128 stands for zero in the data rows.
Some points, one per row:
[143 162 128  67 133 184 122 103 102 117 131  91]
[ 73  87 116  75 105  90 121 101  63 255 129  87]
[134  83 130 175 115 156 120 105 104 112 129  92]
[146 106 131  77 157 168 129 117 102 110 149 105]
[128 255 123  54 115  87 150 155 114 118 123 173]
[144  91 134  92 152 169 125 118 142 118 128 109]
[133 128 137 103 112  95 123 137 107  87 124 145]
[137 103 134  96 129 156 135 110 102  82 137 135]
[129 219 124  55 103  85 155 123 100 135 140 202]
[132 148 124  62  96  96 135 118 103  92 116 173]
[122 240 115  82 112  90 120 212 182 127 122 191]
[111 218 128  58 118  75 117 206 255  71  91 255]
[120 255 123  72 107  83 126 206 207  92 109 206]
[ 69  47 127  75 129  91 117 105  68 255 125  43]
[129 130 126 242 151 117 122 109 109 154 146  72]
[110 190 138 190  98  82 117 169 255 124  89 255]
[128 200 127  52  93  96 133 109 101  94 124 160]
[127 255 125  58 113  91 163 139 100  81 137 215]
[136  77 129  78  99 164 131 108  99 136 135 103]
[135 135 129  76 107 151 141 131 100 119 138 139]
[105 250 125  67 109  79 121 195 234 165 109 233]
[138 141 137  67 115 159 133 119  99 103 140 101]
[127  74 124 255 150 112 112 140 108  92 121  80]
[143  80 135  76 148 197 129 121 106 117 143  92]
[ 81  40 127  81 109 103 113 105  77 207 113  86]
[142 103 130 148 185 172 122 116 110 123 138  95]
[140  98 134  83 129 192 120 128 103 151 135 101]
[135 160 129  57  99  93 127 126 105 122 128 154]
[141  77 135  95 144 190 127 118 107 113 141  93]
[122  99 129 255 169 112 119 137 109 134 136  59]
[144  86 136  84 122 119 118 135 110 124 124 128]
[130 235 128  52 101 100 146 152 111 111 120 160]
[134 155 127  73 109 145 146 130  99 126 140 148]
[129 250 128  50  97  88 150 157 113 111 120 169]
[131 112 126  78 114 178 121 116 100 115 136  82]
[139 103 130 136 127 150 122 135 108 148 128 107]
[127 255 125  58 114  90 161 142 102  79 136 214]
[134  68 134 253 143 133 114 123 112 165 146  75]
[148 131 133  92 175 179 129 127 106 118 132  75]
[132 136 125  92 106 103 130 117 105  92 116 158]
[138 144 135  67 116 150 134 116 100 101 139 109]
[141 100 134  91 168 181 130 140 108 119 152  94]
[128  96 123 216 160 143 121 103 110  69 134  92]
[127 255 123  60  99  84 161 170 133 146 117 203]
[142  96 130 129 184 174 125 116 107 127 148  81]
[ 71  90 123  67 101  96 119 101  63 196 136  72]
[124  82 121 255 151 111 113 129 111  97 127  99]
[113 255 126  65 110  77 127 202 239 150 111 248]
[119  95 128 176 130 141 123 103 107 182 124  70]
[120  82 125 255 136  98 118 148 152 118 113  97]
[129 198 123  63 106  93 161 150  98 105 130 179]
[143 102 128  86 136 189 126 114 102 116 133  85]
[120  94 128 255 162 112 120 137 108 130 135  59]
[128 134 125 242 152 116 116 123 122 159 145  74]
[138 125 126  62  95 149 136 120  99 123 102 144]
[136 162 128  52 110 120 147 115 104 127 120 165]
[135 167 125  68 102  93 158 149 102 121 114 184]
[111 228 128  59 115  75 118 203 255  81  92 255]
[118 221 128  67 112  91 115 209 255  88 106 218]
[147  97 127  70 155 182 123  93 103 111 161 102]
[132 122 131 187 115 138 130 108 106 131 145 106]
[136 113 131  66 129 169 138 128 103 127 129 119]
[ 79  66 118  72  94  98 118 125  69 240 127  70]
[132  63 133 255 141 136 121 119 107 120 139  79]
[112 178 134 195 106  87 118 165 255 122  94 255]
[128  37 127 111 112 153 123 108  97 125 133  97]
[145 111 121  79 163 186 122 106 104 126 127 122]
[138 126 127  76 116 177 125 120 103 107 137  99]
[138 133 136  77 115 157 131 123 100 109 138 100]
[136 158 125  65 121 159 124 134 118 115 122 114]
Here are 24 more points, each followed by its number:
[127 255 123  60 117  86 154 163 109 101 124 181] 0
[132 192 123  70 118 104 146 139 104  93 119 162] 1
[138  91 131 132 111 141 119 147 105 144 130 105] 2
[135 233 125  64 123  86 147 154 106 134 117 185] 3
[148  82 135  87 160 183 127 108 104 115 133  84] 4
[127  62 126 255 153 107 115 122 108 132 139  92] 5
[137 114 130  65 124 167 138 126 103 127 125 121] 6
[125 247 126  58 114  83 160 142 103 141  95 186] 7
[135  59 123 160 170 184 129 115 105 103 129  81] 8
[123  69 125 255 134 107 118 105 111 125 133  75] 9
[142  69 138 138 179 185 116 119 107 129 144 102] 10
[128 103 115 255 156 115 117 124 113  83 135  83] 11
[142 143 135  64 141 168 129 114 104 146 149 126] 12
[136  72 124 144 169 180 129 118 106 110 130  85] 13
[142 118 127 110 112 143 120 124 105  65 131  87] 14
[130 248 127  68 103  88 150 161 112  54 136 177] 15
[134 144 128  76 109 156 143 129  99 128 140 144] 16
[124  71 123 255 148 102 113 108 114 113 140  61] 17
[135 161 129  66 124  91 157 126 101 141 120 163] 18
[136  79 131  64 115 190 124 114 102  78 148  82] 19
[133 101 132 210 116 147 124 100 105 134 150  90] 20
[139  98 134  78 123 114 122 111 112  84 138 154] 21
[136  60 122 155 180 190 129 113 105 106 130  79] 22
[137 187 132  60  96  93 136 151 108  33 146 171] 23
Which two of these numbered points are nearest to each point below, looking only along the 5 directions in which the first points spread most? Their numbers follow each, nearest first.
[125 255 121  58 126  78 147 171 108  80 125 182] > 0 15
[138 118 133  90 112 102 123  98 108  91 130 145] > 21 16
[129 202 120  86 110  82 156 137 100 116 136 163] > 1 3
[137 166 125  63 117  92 145 100 105  97 135 163] > 1 18
[138 101 129  83 104 111 121 124 110 110 116 121] > 21 16
[111 182 137 204  99  82 116 166 255 129  92 255] > 3 1
[115  61 124 224 146 120 124 109 102  95 131  64] > 17 9
[139 138 125 103 111 135 127 125 105  78 128 104] > 14 16
[124  45 130 255 176 128 113 116 109 135 160  64] > 17 5
[132  97 132 212 124 147 124 104 106 135 148  88] > 20 9
[140 113 133 117 178 169 123 114 107 151 135 105] > 10 2
[132 103 125 200 168 139 127 110 105 137 135  89] > 20 11
Now 24 new points, numbered from 0 again:
[122  68 125 255 135 101 118 100 111 127 132  74] 0
[146  63 123  75 146 199 130 109  99 119 150  83] 1
[138  70 126 153 171 176 122 134 108  93 145  76] 2
[128 255 120  57  96  86 156 117 101 101 116 178] 3
[ 64  60 115  79 104  93 114  92  56 255 129  68] 4
[143 119 131 112 176 164 129 123 107 136 144  96] 5
[132 184 119  44 100  84 138 114 106  99 109 178] 6
[123  61 126 255 160 103 112 122 108 128 140  82] 7
[138 150 126  63 118 164 126 119 103 116 123 104] 8
[137 140 123  84 111  96 126 122 105  90 130 150] 9
[137 131 128  91 126 161 133 115 102 110 137  99] 10
[114 250 114  76 104  71 126 213 255  90 108 223] 11
[137  91 132 105 127 166 119 119 104 131 124 105] 12
[134  91 128 210 111 155 116 120 110 101 100  89] 13
[ 75  34 133  58 107 250 101  84  34 255 139  51] 14
[136 167 122  96 123  99 134 132 104 157 128 150] 15
[137 169 125  60 116  96 134 134 100 106 122 174] 16
[133  77 126 220 132 128 126 127 106 148 131  84] 17
[125  81 123 255 140 102 116 110 113 109 136  75] 18
[118 230 116  76 107  87 126 200 237  93 111 205] 19
[147  97 132  85 152 173 131 107 104 115 132  96] 20
[138 120 131  67 107 132 157 110 102 102 133 146] 21
[120 149 131 255 105  80 114 146 255 161 116 255] 22
[113 113 136 255 104  82 111 136 255  96  99 255] 23
The same question for these:
[131  93 126 219 177 146 126 107 105 142 138  77] > 17 13
[132  86 130 250 154 131 123 121 110 114 135 101] > 18 7
[136 114 130  87 116 135 152 109 102 100 131 138] > 21 9
[135 190 123  58 112  92 163 113  97 126 118 185] > 6 16
[123 255 114  54 104  85 126 211 181 120 118 208] > 19 11
[139 113 123  62 104 104 124 128 106  85 132 138] > 21 9
[110 255 125  68 109  76 123 209 255 158 109 255] > 11 19
[121  66 125 255 143 100 119 144 110 120 118  65] > 7 0
[132 104 134 208 133 150 123 111 106 150 124  77] > 17 13
[134 173 132  50 118 108 151 133 100 124 126 173] > 16 6
[142 141 136  52 121 172 136 111 101 128 124 106] > 8 10
[138  65 125 166 175 174 121 138 109  90 146  74] > 2 13
